Read these off the array that follows.
1) Report the entry in the bottom-right corner.
2) Report the entry directly above 104.
[[101 102 101 102]
 [104 102 103 101]]
1) 101
2) 101

Questions about the grid below.
1) Find the first entry in reading order.
2) Find the entry just right of 142.
array([[143, 140, 129, 128, 128, 127, 143, 120, 138, 119, 134, 118, 125,
        131, 131],
       [127, 135, 106, 137, 117, 116, 120, 143, 119, 116, 117, 125, 133,
        123, 126],
       [121, 132, 118, 119, 142, 126, 113, 125, 123, 123, 138, 128, 136,
        133, 128],
       [129, 117, 134, 113, 156, 126, 119, 108, 137, 130, 145, 126, 138,
        124, 133]])
1) 143
2) 126

[[135 111 121 132 122 125]
 [125 116 119 131 123 119]
 [128 113 120 127 123 120]
 [131 115 127 134 124 116]
 [122 123 112 134 123 122]
 [127 123 133 137 124 107]
 [137 117 125 148 119 126]
 [138 116 124 146 119 127]]
Find the entry directly below 111.
Answer: 116
The entry directly below 132 is 131
Find the entry in the top-right corner.
Answer: 125
Find the maximum.
Answer: 148
The entry in the bottom-left corner: 138
Find the fourth entry from the end, reading row by row.
Answer: 124
Find the entry just right of the largest entry.
Answer: 119
The bottom entry of the column that holds the largest entry is 146
Find the entry in the top-left corner.
Answer: 135
The 2nd entry in reading order: 111
Find the 4th entry in reading order.
Answer: 132
The smallest entry in the last column -> 107
Find the entry directly below the smallest entry.
Answer: 126
Find the smallest entry in the last row.
Answer: 116
Find the third entry on the diagonal from the top-right corner.
Answer: 127
Find the second entry from the end, reading row by row.
Answer: 119
The entry in the bottom-right corner -> 127
